One turn sends every row of this set to another row. A few are shown first. Where does it send the rows asked after them?
Til: -.31,.07,.32,-.18,.10,-.08,-.07,.02,-.08,-.06,.15,.10,-.10,.33,.19,.11,.14
lafu: -.18,-.15,.01,.07,-.21,.07,-.34,-.10,-.17,.33,.30,-.12,.12,-.01,.16,.04,.09
Kez: -.12,.01,.37,-.28,-.05,-.13,-.17,.21,-.11,.05,.02,.10,-.28,.31,.20,.18,-.09
Rumo: -.27,-.06,.04,.17,-.40,.22,-.52,-.14,-.11,.11,-.02,.01,.20,.19,.15,.20,.03
zok: -.35,.00,.23,-.39,-.08,-.18,-.24,.13,.01,-.07,-.03,.15,-.08,.17,.23,.30,-.20
Keki: -.31,-.20,.01,.05,-.21,.15,-.32,-.14,.00,.27,.16,-.15,.25,.11,.15,.05,-.15
Zimuk: -.23,-.05,.08,.24,-.44,.17,-.45,-.09,-.23,.11,.10,-.06,.05,.19,.12,.10,.15
zogu: -.16,.19,.35,-.17,.14,-.13,-.25,-.12,.06,.00,-.04,.13,-.07,.17,.20,.27,.13
toron: -.31,-.08,.01,.13,-.21,-.01,-.50,-.12,.04,.30,.16,-.22,.04,.00,.24,-.04,-.05
nedit: -.12,-.39,.08,.20,-.30,.05,-.34,.00,.03,.29,.12,-.02,.02,.22,.33,.16,-.10
Tebu: -.24,-.09,.16,.05,-.28,.24,-.56,.00,-.17,.18,-.06,-.13,.28,.17,.17,.19,-.02
fopi: -.27,.11,.31,-.12,.02,-.11,-.07,-.19,.12,-.17,.00,.06,-.03,.17,.08,.24,.02
vuvim: -.29,.06,.25,-.12,-.22,-.23,-.19,.05,.07,-.11,.02,.11,-.40,.26,.21,.12,-.12
pato: -.13,.02,.24,-.21,-.24,-.18,-.06,-.02,-.04,-.13,.07,.16,-.22,.10,.03,.33,-.05
rif: -.22,-.34,.04,.13,-.27,-.10,-.49,.05,-.01,.28,.16,-.04,.01,.03,.40,.16,-.01
kes: -.05,-.11,.14,.12,-.12,.14,-.41,-.11,-.04,.42,.11,-.19,.10,.13,.18,.03,-.06
fevuz: -.20,-.44,.05,.10,-.29,.00,-.33,.07,-.10,.26,.22,-.03,.09,.11,.32,.16,-.02
buter: -.18,.30,.17,-.16,-.18,-.13,-.21,.07,-.01,-.05,-.10,.03,-.24,.13,.01,.36,.00
gapag: -.12,.11,.19,-.23,-.12,-.15,-.30,-.01,.04,.02,-.08,.31,-.22,.20,.24,.39,-.06
Gifa: -.16,-.39,.12,.16,-.32,-.03,-.37,-.03,.08,.21,.08,-.15,.09,.05,.27,.18,-.16
bet: -.27,-.05,.22,.11,-.27,.16,-.62,.10,-.19,.20,-.02,-.22,.11,.21,.24,.01,.02
des: -.23,-.11,-.08,.16,-.20,.14,-.44,-.15,-.01,.39,.18,.03,.06,.21,.28,.04,.00
lofab: -.32,.20,.18,-.19,-.12,-.02,-.12,.22,-.04,-.02,-.04,.06,-.23,.41,.08,.23,-.11
sular: -.43,.14,.26,-.22,.13,-.19,-.26,.00,.04,-.08,.05,.10,-.06,.19,.29,.15,.10
fubi: -.23,.22,.22,-.11,-.20,-.07,-.11,.12,.02,-.08,-.08,-.02,-.27,.28,-.02,.26,-.10
borod: -.29,.28,.10,-.27,-.13,-.13,-.28,.15,-.07,-.01,-.06,.13,-.17,.14,.11,.39,.04
Nomo: -.04,-.33,.16,.14,-.26,-.06,-.44,.01,-.03,.30,.09,-.12,.05,-.01,.30,.21,-.03
taze: -.35,.22,.11,-.29,-.10,-.05,-.20,.25,-.12,.01,-.01,.14,-.15,.31,.14,.31,-.01
Tegav: -.33,-.07,.15,.18,-.39,.09,-.51,.06,-.23,.10,.12,-.21,.03,.15,.17,-.03,.10
seg: -.29,.11,.27,-.02,.03,-.09,-.09,-.13,.11,-.10,.04,.14,-.19,.39,.20,.11,.06

kes turns into toron
Gifa turns into Nomo
seg turns into fopi
Now find these:
Zimuk turns into Rumo
gapag turns into zok
taze turns into lofab

